In the data rows, 500 means zero.
Here are some points:
467,525,624,502,467,593,509,476,602,559,453,589,495,541,549,471,538,482,518,527,537,516,453,589,473,534,588
427,511,759,509,397,403,420,389,775,460,429,488,535,323,500,513,524,477,380,472,358,496,384,358,355,471,444
441,485,381,674,407,417,541,623,295,601,393,375,362,680,422,468,563,650,718,668,497,542,575,596,589,730,564
553,579,425,626,514,230,496,498,471,350,603,256,596,286,408,684,621,619,435,516,336,544,546,169,455,547,201
400,529,521,646,366,454,556,524,405,573,377,412,434,614,451,461,661,576,663,650,497,558,502,569,478,761,539
496,513,618,534,490,566,497,535,551,592,451,586,473,559,562,500,488,538,534,550,526,512,494,605,524,519,626
402,515,494,546,394,581,566,496,413,585,394,516,434,667,501,404,605,495,650,596,583,521,475,669,487,679,601
549,530,608,374,575,616,506,419,702,455,574,628,606,419,577,506,486,385,380,406,552,492,453,486,450,356,499
567,516,604,327,609,612,478,391,761,421,621,645,636,365,589,525,445,352,311,344,530,468,452,436,434,278,463
467,476,508,470,477,634,519,516,446,594,417,602,433,632,539,413,475,466,569,533,589,480,473,684,526,511,648
471,538,730,544,435,389,447,411,748,446,482,465,565,313,501,565,561,513,387,479,369,522,428,330,386,486,403
505,545,591,672,459,376,496,570,506,542,476,426,487,465,485,595,553,655,545,611,412,552,537,434,524,604,490
314,458,539,434,323,655,535,395,448,579,296,576,395,676,496,284,565,362,606,538,594,466,368,729,397,630,651
399,330,255,117,489,752,439,296,365,397,406,639,393,528,489,211,284,124,349,242,628,296,309,645,388,233,539
455,523,448,623,426,489,563,560,365,581,426,447,435,646,474,486,612,595,667,645,535,552,536,600,541,702,549
463,510,594,459,479,628,518,461,575,550,445,612,494,553,557,437,526,435,512,500,566,493,443,621,465,510,598
453,521,583,534,432,591,534,501,506,587,417,566,457,607,534,452,556,494,586,573,552,522,470,639,495,592,624
557,550,497,597,542,471,531,576,476,533,540,481,524,509,515,586,548,594,539,565,498,540,561,481,555,557,491
568,534,482,576,554,510,532,590,448,555,530,517,501,545,529,559,510,592,547,562,521,527,561,526,578,523,537
564,594,279,406,576,376,590,328,496,206,724,299,745,261,425,609,702,375,362,357,481,515,494,162,344,465,112
394,537,586,672,344,422,529,507,455,565,371,411,438,570,454,478,647,598,645,647,466,556,483,533,465,747,528
700,532,340,432,723,374,467,521,497,321,753,425,647,260,494,688,411,511,302,352,427,472,587,210,540,259,247
383,364,369,66,476,748,441,178,551,312,457,660,502,417,509,222,351,47,272,180,621,304,255,543,279,216,446
467,507,562,606,435,529,516,571,444,625,412,534,424,625,517,478,526,587,626,611,526,534,516,637,550,622,637
457,543,428,657,422,410,562,554,354,537,440,379,453,588,446,514,641,619,657,644,492,561,539,514,517,725,478
529,578,598,481,526,502,540,429,674,432,577,503,640,398,538,565,619,467,435,474,501,542,475,401,430,503,406
362,441,561,692,310,394,480,608,338,665,301,412,309,695,406,413,527,654,728,680,450,552,541,641,564,756,646
560,588,366,508,538,214,515,371,541,204,690,219,709,190,389,679,675,484,327,403,341,531,502,81,345,472,79
626,587,446,502,633,364,516,469,575,333,706,393,683,282,486,682,572,521,367,423,426,535,553,217,474,402,236
503,540,590,680,460,351,478,569,504,538,473,409,486,453,479,606,554,663,545,605,386,555,545,412,522,602,468
400,544,616,672,346,361,510,493,495,534,396,379,465,497,446,516,655,611,596,632,409,565,481,454,442,727,467
544,532,366,592,528,502,556,601,343,546,511,453,466,597,494,540,538,594,614,585,544,528,572,555,598,585,521
534,558,647,345,556,561,508,334,826,371,629,578,696,307,567,541,555,341,314,357,510,501,427,349,361,352,372
631,531,518,248,682,611,500,357,767,314,730,628,717,291,595,561,430,286,250,259,556,449,459,338,410,218,356
261,378,551,728,209,282,448,591,298,650,232,284,260,711,315,347,540,677,775,710,378,559,541,613,534,857,618
490,561,549,592,471,489,552,504,511,516,490,474,534,512,509,547,636,557,565,582,511,555,502,493,479,626,482
549,493,561,347,589,641,486,436,647,472,551,646,567,449,586,481,425,368,382,384,567,460,455,533,476,319,539
569,589,428,544,561,419,561,483,498,387,624,395,629,395,481,617,644,529,476,498,487,552,538,325,471,540,311
463,450,465,255,526,699,498,355,559,435,497,649,524,495,551,355,436,254,385,341,612,417,384,588,412,329,529
308,386,483,740,257,268,449,622,282,634,267,279,260,692,318,387,515,703,759,709,369,553,570,581,573,821,592
607,567,430,569,605,413,527,562,461,449,629,436,580,419,496,638,545,588,467,512,471,537,576,366,556,481,376
595,594,525,505,586,365,514,424,657,329,685,397,697,260,491,670,604,506,347,428,407,540,523,212,420,436,245
375,491,690,699,308,330,455,523,520,583,335,395,401,511,433,495,570,644,600,646,356,550,479,477,454,710,542
521,512,537,545,517,574,517,561,473,590,467,568,472,590,547,504,486,547,560,556,550,515,527,612,561,519,616
490,552,541,650,451,426,531,545,471,542,462,431,495,523,485,559,610,622,592,620,464,561,534,482,515,664,494
513,415,470,376,540,653,437,533,440,576,440,664,391,584,560,404,291,428,462,436,563,409,468,675,569,314,685
709,495,373,358,750,474,445,530,535,361,745,532,615,293,543,642,304,465,273,314,466,442,566,295,563,210,345
349,446,514,646,321,481,524,567,330,653,304,442,328,731,429,374,565,598,741,673,521,534,519,703,533,770,668
618,578,499,523,623,409,512,511,591,398,656,451,648,336,514,657,547,545,400,458,442,535,558,291,506,419,336
569,567,399,645,523,183,475,518,444,332,608,232,584,260,384,701,590,647,417,507,293,531,562,144,466,526,186
654,571,408,447,678,456,529,479,556,345,730,454,686,331,523,656,524,479,360,402,494,519,566,282,503,359,286
583,461,380,288,641,668,498,460,474,448,597,629,541,487,564,451,380,338,382,349,605,426,477,542,521,276,508
505,541,530,676,458,389,506,596,435,554,472,409,463,518,470,580,565,663,592,621,436,550,559,466,544,633,494
523,523,524,602,501,519,521,595,440,598,479,527,458,587,528,530,508,608,588,597,510,535,538,580,575,569,596
586,560,451,587,573,449,537,578,451,496,579,463,551,476,511,609,540,598,521,545,495,535,573,444,565,510,444
518,434,461,358,562,670,461,516,460,548,470,658,436,563,568,414,331,398,450,422,584,417,464,654,548,323,642
235,392,668,718,171,284,420,528,380,643,212,316,268,639,342,345,555,652,722,697,339,550,468,583,468,838,619
355,452,661,647,319,458,472,550,458,657,303,482,354,637,467,415,521,606,662,642,452,532,484,644,507,693,674
294,336,499,708,244,296,419,650,285,673,240,310,228,742,309,343,449,698,773,692,391,542,573,648,608,786,660
629,589,461,440,638,407,534,416,645,296,742,430,733,257,503,670,575,455,322,386,463,522,535,216,433,365,223
561,477,277,498,578,571,534,612,302,547,525,523,425,635,507,490,433,534,580,524,589,479,570,614,630,463,561
372,446,627,682,328,406,468,589,403,663,307,446,328,645,435,438,499,652,677,670,439,544,522,628,551,709,662
570,582,604,553,549,411,512,478,661,434,600,454,634,346,515,635,582,545,421,490,431,552,519,325,461,485,363
317,298,378,597,303,417,428,663,268,682,246,388,207,808,337,268,347,615,761,634,473,484,565,750,643,674,735
556,492,338,505,572,575,535,602,334,565,509,539,436,626,517,488,444,544,576,534,582,487,561,621,613,478,583
316,413,499,740,255,283,468,612,300,633,279,283,284,680,334,402,550,696,760,712,389,557,564,581,552,831,577
458,540,417,687,422,375,559,569,345,529,443,351,445,575,429,539,638,637,660,645,469,561,555,482,530,730,446
513,563,547,571,496,510,553,514,520,532,511,507,544,513,523,538,610,538,550,564,527,545,512,512,500,590,499
461,520,645,583,434,521,503,521,557,595,422,535,464,553,531,496,542,559,559,585,498,538,484,581,496,592,607
323,252,442,165,376,719,317,365,407,537,250,702,260,567,494,153,125,198,367,292,539,259,266,750,417,216,741
487,465,555,351,511,672,479,435,579,522,466,661,478,532,567,403,411,361,434,418,574,439,412,621,472,373,605
410,521,447,675,369,408,556,564,327,576,385,367,409,639,421,473,642,629,702,670,490,556,538,562,523,774,523
581,583,495,536,581,471,550,493,549,433,613,463,622,415,514,618,600,527,461,499,501,546,538,373,498,506,370
532,576,446,623,489,189,477,457,512,311,601,218,619,243,388,676,651,588,408,495,305,542,523,137,405,558,160
503,534,567,611,469,514,525,559,485,592,451,518,468,572,521,526,552,589,586,601,511,542,522,577,538,598,582
430,434,514,628,405,469,470,637,334,671,353,488,322,696,465,437,438,637,677,638,486,513,548,671,613,626,689
507,454,406,522,518,587,501,609,334,620,433,567,376,671,514,442,403,543,600,556,567,475,537,693,611,485,666
511,551,600,600,484,489,512,542,543,558,484,509,507,512,528,554,567,581,542,581,493,539,512,517,515,576,541
581,546,606,475,585,541,494,501,657,489,588,590,588,424,577,575,484,497,414,463,505,514,507,466,502,399,507
602,448,483,195,673,663,444,376,676,368,656,681,610,337,590,481,302,261,242,233,567,396,431,433,450,195,454
371,491,547,716,322,357,508,567,371,611,337,361,374,622,412,465,608,662,698,685,435,564,526,556,511,784,563
533,564,647,535,519,468,502,472,682,474,547,510,597,399,537,583,575,518,443,501,457,537,490,407,450,490,438
533,541,362,583,530,501,565,588,344,535,519,451,480,591,480,539,569,584,615,590,551,531,570,545,574,600,502
613,529,572,319,659,596,493,409,744,386,670,630,672,333,594,568,434,357,296,322,535,474,476,392,451,259,425
474,500,628,530,457,571,488,521,564,602,423,590,459,566,550,474,486,515,547,549,523,501,471,615,505,523,642
511,552,688,490,497,480,495,407,754,446,531,524,611,359,536,559,573,468,403,464,448,531,448,392,405,468,430
624,556,552,532,613,444,489,547,605,456,630,498,600,371,535,645,489,574,410,479,444,526,553,362,534,406,419
488,472,546,371,512,662,492,455,556,530,457,653,482,543,570,415,426,387,463,436,577,449,430,631,484,392,615
379,408,453,683,346,378,479,650,290,659,321,373,283,721,384,415,467,682,739,675,447,533,582,640,617,727,643
540,558,562,595,524,482,520,558,531,539,523,508,524,493,528,575,549,582,532,561,486,544,537,487,535,546,516
514,512,670,424,533,577,464,448,712,510,512,628,552,434,582,501,451,427,391,442,499,486,449,511,461,382,549
559,480,393,480,578,592,506,599,375,573,511,581,440,610,540,493,403,525,541,508,580,476,546,624,608,428,618
372,330,524,275,405,691,379,425,457,580,293,690,303,593,528,255,229,309,429,386,547,342,338,744,460,300,739
311,301,428,674,266,314,399,674,270,677,242,319,206,760,311,314,355,687,761,670,393,514,591,675,640,707,689
512,492,540,431,528,638,505,492,544,541,489,628,494,552,568,460,456,442,486,477,575,482,471,615,513,425,604
558,584,477,518,557,502,571,481,527,441,595,474,617,446,517,582,628,497,488,507,528,546,527,424,478,528,388
539,520,407,456,562,624,555,520,419,520,530,568,505,584,539,476,501,459,529,498,607,490,518,598,549,479,548
575,586,466,540,571,419,557,473,544,388,634,406,644,372,494,623,643,524,452,488,471,544,532,320,464,517,308
617,579,404,537,615,361,529,491,503,352,679,363,659,319,471,675,591,539,407,463,436,538,560,238,491,454,246
661,471,341,411,694,552,471,595,403,475,637,568,514,464,541,569,317,501,398,416,537,447,570,489,625,275,497
586,564,613,413,602,526,512,422,749,404,645,576,670,342,575,596,518,435,344,397,500,512,485,366,450,358,396
603,516,449,412,639,603,514,526,512,492,607,602,559,487,574,534,426,458,433,436,571,486,531,522,560,351,516
452,430,438,225,516,723,484,339,524,434,474,652,503,504,546,331,407,224,376,318,617,394,371,601,409,301,536
470,508,495,577,458,548,545,568,395,614,427,523,428,650,517,462,544,567,636,607,554,527,528,644,558,618,623
557,592,476,590,525,268,509,458,546,337,621,295,644,268,434,669,642,577,412,491,355,550,524,183,429,529,207
491,562,665,330,512,539,519,260,858,319,614,542,724,281,552,515,611,289,302,328,498,502,388,309,282,383,311
474,323,395,215,524,692,375,460,391,532,389,695,332,555,540,298,155,294,360,323,564,313,383,690,515,212,691
467,547,638,650,422,411,499,538,544,557,443,449,484,490,494,551,589,621,554,607,433,551,507,472,488,636,512
453,312,418,187,513,712,359,428,434,511,390,713,345,515,542,279,135,255,333,287,551,304,355,676,488,196,675
547,566,567,583,531,471,525,542,553,515,542,494,553,478,524,591,566,578,509,552,486,551,539,462,528,544,483
572,531,672,338,597,557,464,368,837,382,643,612,674,288,584,564,464,359,277,326,483,485,442,353,393,281,404
519,497,560,442,530,631,507,505,556,555,494,629,495,542,576,465,460,452,486,485,572,483,478,614,517,428,605
450,501,570,718,392,332,469,611,407,592,395,382,394,543,439,543,524,706,622,659,388,551,556,488,550,671,537
Then 16 other points, each followed by its number:
480,503,530,622,454,506,515,601,406,626,424,506,411,628,501,496,507,615,629,629,513,533,544,626,572,618,625 0
402,453,549,356,432,687,499,387,540,532,377,639,449,570,543,336,478,325,486,447,595,443,370,670,408,459,622 1
641,513,381,484,657,522,492,609,418,503,614,535,512,487,537,591,391,552,449,475,519,484,577,480,624,354,500 2
615,574,439,502,621,495,550,515,518,433,650,482,627,424,531,609,558,514,447,479,521,538,559,399,525,455,390 3
343,401,579,675,298,405,453,613,345,688,279,425,284,715,413,381,474,657,725,672,439,539,539,667,577,730,702 4
430,480,411,480,433,628,558,509,348,588,385,555,397,698,502,377,530,458,638,558,624,485,475,709,519,599,635 5
550,530,606,364,580,607,510,404,734,433,597,622,635,382,580,521,490,366,356,382,538,488,456,454,434,341,470 6
681,511,414,325,731,560,491,479,591,362,734,575,651,337,572,607,371,406,297,315,540,458,539,350,535,225,379 7
287,392,504,652,262,442,499,575,305,674,254,403,272,773,385,316,542,599,779,692,497,541,518,727,550,809,690 8
398,422,586,649,356,447,457,618,373,684,320,487,307,683,458,416,446,641,675,647,467,525,538,675,584,657,707 9
561,577,498,616,526,256,487,493,547,363,604,307,613,283,440,682,606,607,414,509,342,546,535,200,456,519,240 10
500,473,537,388,523,661,490,468,541,532,475,647,476,541,566,433,426,395,463,443,583,454,444,629,502,387,614 11
551,572,610,363,578,542,539,333,793,340,658,547,719,314,558,564,594,357,323,365,515,514,448,334,365,375,331 12
467,267,291,94,555,729,334,382,377,440,420,706,334,484,520,237,66,169,264,200,573,243,345,644,475,169,622 13
609,454,388,348,654,628,470,544,441,497,580,633,497,509,570,494,321,425,407,389,574,434,519,563,596,277,556 14
532,597,347,406,541,350,576,292,567,187,704,289,744,235,419,603,715,363,342,358,454,513,462,130,305,468,96 15
Which two of these numbered points are nearest to each point below, ignoring the 3 directions in which the first points spread most? Their numbers follow each, nearest first.
517,446,431,500,521,598,477,606,361,619,440,593,378,644,527,445,356,535,572,532,558,457,532,682,619,436,677 > 2 14
521,511,505,581,512,537,511,607,424,600,474,542,444,601,529,519,479,586,577,585,536,517,544,606,593,535,617 > 0 6
440,473,560,383,469,668,506,420,556,536,428,639,476,558,562,390,473,366,478,455,588,455,409,645,453,446,612 > 3 12
345,415,635,657,310,436,450,596,390,687,288,473,299,686,436,390,456,633,686,658,439,522,513,677,559,689,715 > 9 2
365,476,645,700,307,367,472,563,438,630,319,413,367,602,433,458,556,657,668,669,405,562,504,562,501,742,603 > 14 2
264,390,532,662,243,417,496,564,313,670,237,384,271,772,369,303,554,607,789,695,485,536,510,718,537,840,686 > 8 1
550,495,412,533,549,562,524,606,368,577,502,541,436,614,528,505,459,565,580,551,560,496,553,616,607,495,596 > 11 0
358,179,271,59,447,734,262,352,320,469,284,705,227,533,470,116,0,117,271,177,542,165,252,715,440,170,698 > 13 10
495,485,547,410,523,653,504,471,547,539,474,637,487,547,566,443,450,411,474,461,581,468,449,625,499,413,613 > 11 0
613,536,470,417,645,592,528,507,553,460,640,576,593,454,571,564,473,454,423,430,562,507,531,482,533,369,472 > 6 11
508,478,483,384,543,665,516,479,492,530,491,624,484,564,556,438,444,410,482,459,598,464,459,628,514,411,600 > 3 11
650,471,406,266,709,621,474,467,563,395,684,637,601,383,587,533,319,357,303,300,569,428,508,443,534,209,458 > 7 4
345,418,524,386,358,672,490,417,442,594,310,615,360,656,512,285,457,360,559,496,591,432,370,751,437,520,687 > 1 8
367,404,505,699,325,363,460,637,303,661,303,376,283,708,386,406,479,684,740,685,432,541,571,641,595,735,650 > 4 7
411,447,528,660,375,447,482,626,345,667,346,454,327,692,449,432,477,647,700,660,476,534,550,659,598,679,671 > 14 7
577,571,438,624,538,205,472,503,498,332,628,252,610,247,402,698,592,624,390,496,309,533,551,151,458,499,191 > 10 13
430,191,228,92,519,719,268,435,306,487,329,704,229,537,490,181,0,186,280,196,548,189,325,714,519,162,706 > 13 10
624,418,340,333,676,621,435,574,389,504,569,638,444,503,555,484,228,433,388,365,558,391,532,571,623,230,584 > 4 9
594,547,621,308,634,575,499,341,840,336,693,614,717,276,583,568,483,321,268,298,516,482,444,323,385,258,361 > 6 11
361,508,555,668,318,435,536,523,396,603,339,410,390,646,439,434,639,607,696,671,487,550,492,597,478,783,568 > 1 5
579,577,591,349,604,543,533,337,795,336,687,554,737,297,570,579,574,341,312,346,521,510,451,313,376,346,321 > 12 3
682,547,471,465,692,365,456,500,618,330,741,445,666,236,514,704,433,525,293,373,395,502,562,202,510,274,270 > 4 9
588,575,619,506,577,444,499,464,714,414,628,493,652,313,535,628,555,514,375,452,438,533,508,315,456,422,368 > 2 9
375,481,438,566,363,566,566,525,335,613,342,484,370,731,464,362,594,510,717,633,586,518,494,716,510,727,634 > 5 1
509,577,567,635,469,390,521,524,530,501,509,409,543,444,486,598,616,605,531,586,431,561,530,401,486,614,427 > 11 0
598,480,320,490,610,561,502,621,335,545,553,546,449,583,521,524,389,549,524,501,562,472,569,573,642,403,558 > 14 2
553,572,530,423,568,556,563,414,646,408,621,533,658,417,548,552,608,412,424,437,550,530,481,421,431,455,393 > 12 3
333,476,787,544,271,344,380,358,724,467,316,426,442,331,446,455,527,484,404,497,300,484,332,369,301,542,448 > 10 4
572,459,522,210,640,661,458,355,716,379,632,681,616,352,595,464,340,259,259,250,567,410,424,447,432,202,462 > 7 4
681,498,405,323,733,568,470,498,562,384,718,590,622,346,566,595,331,415,300,315,532,442,545,379,550,214,413 > 7 4
508,591,355,382,505,263,544,228,612,127,711,227,771,159,381,621,734,333,269,309,377,493,427,52,221,435,41 > 15 13
568,499,449,339,622,649,513,460,543,467,592,630,560,481,572,479,426,378,406,394,597,463,483,541,509,328,519 > 3 12
405,424,576,659,364,442,459,624,361,680,329,476,316,679,458,431,452,647,680,653,463,522,537,669,587,657,700 > 9 2
525,538,630,300,563,614,509,315,816,366,618,615,683,336,575,502,521,300,310,330,544,478,409,400,357,321,401 > 12 3
682,534,516,432,702,449,459,512,656,382,719,530,653,278,547,678,394,502,296,361,442,489,554,278,528,258,352 > 9 2
678,529,455,448,704,447,467,537,581,396,719,509,632,311,538,665,398,520,329,384,453,496,572,304,558,275,366 > 9 2
550,547,531,591,533,487,521,574,487,551,525,507,506,522,529,574,529,598,543,566,503,545,546,511,562,541,526 > 0 6
460,563,582,611,431,471,546,491,520,528,456,455,518,521,501,533,641,553,576,591,493,555,497,505,468,656,486 > 3 12
450,251,261,94,538,729,327,400,349,444,386,696,300,516,504,216,48,176,282,203,568,231,334,674,490,171,640 > 13 10
607,464,513,325,653,635,446,492,607,470,603,667,549,420,591,515,310,389,334,346,542,433,492,511,532,242,542 > 9 2
386,434,544,674,350,426,471,618,344,671,322,453,315,691,440,420,477,653,711,661,465,540,545,659,590,693,675 > 14 7
416,490,463,481,423,637,554,482,394,579,392,560,428,668,506,381,557,446,622,557,613,489,456,698,487,613,624 > 5 1
523,589,316,378,540,400,589,289,529,199,700,315,746,259,433,578,721,342,356,358,482,513,459,170,305,468,114 > 15 8
526,567,611,327,554,559,541,281,826,318,641,550,732,288,551,533,616,296,306,331,522,500,413,315,312,368,312 > 12 1
481,270,258,70,583,734,340,372,392,397,453,699,357,452,514,250,69,144,249,167,581,244,341,614,464,163,577 > 13 10
576,592,177,409,608,361,593,357,404,194,749,267,725,277,404,610,680,382,376,366,498,503,526,156,377,454,91 > 15 8
383,490,463,671,351,443,550,565,326,612,356,394,373,684,429,426,615,617,729,676,512,552,532,621,525,786,582 > 1 5
Now 16 new points, numbered from 0 again:
483,497,560,539,476,582,514,549,480,614,430,584,438,612,540,468,493,538,578,564,546,513,494,647,538,543,646 0
492,509,501,458,510,632,537,501,487,551,474,596,486,593,551,453,501,458,541,517,594,491,482,630,517,493,594 1
574,593,294,463,569,270,549,352,483,192,725,234,728,214,391,657,688,443,340,376,401,518,513,93,351,458,76 2
506,557,651,330,537,573,521,293,837,350,612,580,697,312,557,521,579,299,313,342,516,496,405,359,317,367,358 3
625,504,492,243,684,635,497,382,702,346,709,643,680,331,594,533,410,291,274,270,570,437,470,393,440,220,396 4
661,466,353,314,718,598,472,526,483,426,678,609,561,414,563,550,302,411,333,334,558,424,541,454,580,222,467 5
463,522,592,474,467,615,527,464,563,552,443,594,504,563,556,442,537,450,525,524,560,499,454,613,477,535,593 6
571,494,422,477,585,593,518,582,410,561,532,575,467,574,548,503,424,524,524,502,562,488,544,603,600,425,590 7
447,570,658,358,468,481,519,232,860,289,590,481,726,251,510,519,662,296,311,351,462,509,368,259,248,433,260 8
545,550,508,634,517,447,521,593,451,542,513,463,497,518,509,584,542,632,561,587,480,546,562,489,561,569,505 9
358,434,515,664,325,443,499,601,321,662,303,430,312,730,420,385,527,628,744,677,492,550,540,684,568,756,666 10
527,446,484,343,569,667,468,488,507,525,494,665,474,534,574,433,345,391,424,407,576,431,458,623,527,312,616 11
553,519,661,337,580,588,463,378,817,410,605,623,645,330,597,531,452,360,300,341,499,468,432,400,401,288,450 12
504,579,547,630,476,397,534,519,522,485,508,399,552,438,479,590,639,592,527,578,443,556,519,393,479,622,404 13
606,533,610,272,653,562,483,326,865,308,723,609,743,240,585,585,469,305,233,260,503,464,444,278,369,235,324 14
345,468,549,485,340,628,535,437,448,597,323,562,392,679,505,330,564,429,636,567,586,491,407,722,434,652,659 15
Which two of these numbered points are nearest to each point below, ignoring the 3 directions in which the first points spread most? Their numbers follow each, nearest first.
614,583,449,508,618,405,537,470,563,355,694,408,669,327,497,657,592,516,402,450,458,542,551,266,473,447,274 > 10 13
492,477,525,400,514,659,497,480,520,552,462,642,474,564,566,420,429,416,479,452,578,462,454,642,510,413,623 > 7 9
420,504,414,598,405,534,574,549,329,596,394,463,400,697,462,425,598,561,701,633,569,530,520,660,540,715,590 > 15 3
426,538,604,674,377,406,517,523,491,561,399,419,464,530,466,515,625,618,609,641,437,556,500,502,471,710,510 > 13 7
619,570,500,494,627,491,535,509,584,436,652,509,635,399,543,628,533,520,423,464,511,536,550,385,520,416,394 > 7 9
567,488,525,245,630,664,489,358,707,380,637,655,634,377,587,476,410,275,296,287,573,437,433,453,429,245,447 > 4 10
618,562,421,421,658,557,554,480,539,403,684,534,648,423,542,588,529,438,410,418,559,511,540,414,511,381,390 > 3 1
628,564,603,369,652,469,480,386,827,316,737,532,748,227,564,653,494,399,255,322,456,501,486,228,402,267,288 > 14 12
360,385,446,587,346,514,493,608,297,681,300,484,275,782,428,331,438,579,728,634,539,498,530,762,597,666,735 > 10 4
333,421,388,639,316,465,535,593,275,635,296,391,297,787,390,340,553,590,780,676,540,523,546,719,563,792,647 > 8 15
368,398,446,249,424,726,474,336,464,482,366,638,404,577,520,252,412,230,444,365,618,377,325,682,393,363,606 > 8 2
540,543,685,431,548,542,483,413,775,446,573,588,622,359,573,559,506,432,365,414,477,509,451,412,430,377,458 > 12 9
509,589,316,399,512,256,551,244,563,127,709,212,758,161,372,619,732,353,291,322,383,497,440,59,244,453,41 > 2 8
602,591,474,517,594,414,542,467,572,371,665,417,662,346,497,642,612,519,418,467,465,549,541,294,468,474,291 > 10 13
385,488,498,663,363,458,539,579,345,627,351,425,370,682,445,434,587,621,722,669,510,550,540,641,544,758,607 > 3 10
550,524,599,352,593,618,500,419,707,444,585,636,616,410,588,512,469,362,355,378,548,478,454,478,450,329,489 > 7 0
510,533,336,567,504,533,582,567,327,545,498,462,464,637,487,493,585,554,636,591,581,533,556,585,564,623,515 > 15 3
549,593,417,515,551,386,570,427,523,327,644,354,667,333,461,612,677,485,432,466,466,548,515,256,417,536,228 > 8 15
453,516,578,673,404,425,507,586,440,608,402,447,422,588,476,518,550,653,636,645,457,555,534,557,537,675,583 > 9 7
465,563,580,654,419,372,516,518,512,511,456,390,515,465,466,574,642,617,563,604,420,560,511,416,463,667,428 > 13 10
443,501,527,697,400,386,498,607,370,616,397,409,389,607,448,511,550,672,666,669,447,548,560,555,567,694,570 > 11 13
549,462,480,228,613,690,489,361,633,392,601,664,596,408,574,435,389,253,311,288,596,413,425,499,431,244,483 > 10 4
354,281,246,43,465,756,384,237,388,355,379,654,369,476,481,155,204,50,274,166,608,236,245,628,333,189,525 > 2 8
474,513,545,527,467,597,530,524,473,590,434,573,454,616,540,456,528,508,584,561,566,514,494,645,522,562,624 > 6 1
592,563,654,425,602,479,483,413,801,390,660,540,684,279,558,620,511,443,311,382,445,509,481,298,424,335,363 > 12 14
515,560,583,471,529,580,541,449,623,488,535,569,579,478,555,516,576,453,476,489,549,528,479,506,462,498,496 > 6 1
500,547,598,472,510,583,538,450,626,498,517,570,573,486,560,503,577,448,472,493,547,524,464,522,461,505,511 > 6 1
523,599,407,468,501,221,523,303,605,173,677,218,734,166,383,650,714,427,310,373,335,519,460,66,279,477,70 > 2 8
533,560,578,514,527,536,541,475,613,490,544,539,587,471,536,548,592,496,493,515,520,543,501,480,479,521,474 > 6 1
409,520,447,614,387,507,575,545,346,592,387,443,408,679,459,427,624,567,697,643,550,542,514,638,518,742,572 > 15 8
617,410,358,240,689,656,430,491,469,448,603,668,496,449,568,460,216,339,313,287,575,375,479,529,559,195,550 > 5 11
462,471,558,595,445,527,493,605,413,652,389,543,382,648,517,460,450,600,624,607,519,511,526,665,583,578,688 > 9 7
491,546,639,529,484,540,522,479,619,528,491,547,541,495,545,517,568,498,503,534,511,528,468,526,468,534,533 > 0 6
509,497,460,404,536,665,534,479,474,516,499,611,498,570,559,443,483,414,495,460,615,471,469,622,506,443,571 > 1 6
531,438,447,387,562,657,469,535,427,561,473,641,420,587,559,430,332,435,474,447,579,433,485,659,577,339,652 > 11 9
550,604,346,397,560,300,549,276,602,153,737,265,774,172,410,638,704,363,283,323,410,503,467,75,281,411,61 > 2 8
470,534,562,592,450,532,538,539,478,590,432,516,466,590,524,487,569,561,602,606,528,540,505,595,520,630,590 > 6 1
346,496,584,492,346,613,541,420,494,578,333,556,432,644,507,350,603,424,604,569,573,498,396,688,420,656,622 > 15 1
445,527,432,596,431,532,572,545,360,580,429,466,435,652,482,462,614,560,664,624,567,537,527,622,528,694,561 > 15 1
322,272,250,24,436,766,380,188,392,326,359,657,362,463,464,121,206,16,258,143,612,224,217,618,290,184,504 > 2 8
557,479,518,298,610,660,491,421,627,444,575,658,571,446,579,461,400,330,358,346,576,443,451,524,469,284,521 > 4 11
474,522,570,486,478,611,539,489,539,560,451,584,497,572,553,458,538,473,537,533,571,510,469,616,488,535,591 > 6 1
549,532,600,426,568,598,513,457,666,487,560,610,593,444,580,528,501,433,419,442,546,502,473,494,471,404,509 > 0 7
494,519,592,493,491,599,515,500,564,561,467,593,491,553,559,474,512,489,520,528,551,512,472,601,498,509,604 > 0 6
476,509,608,534,465,582,496,530,533,604,434,587,453,585,555,467,485,524,554,558,527,510,485,629,525,526,639 > 0 9
576,599,331,498,567,296,549,396,491,233,705,263,702,250,412,657,677,474,373,413,407,527,527,139,394,481,120 > 2 8
628,573,474,538,631,430,512,542,539,423,651,461,621,376,517,655,517,563,427,479,456,533,569,338,542,428,373 > 11 9
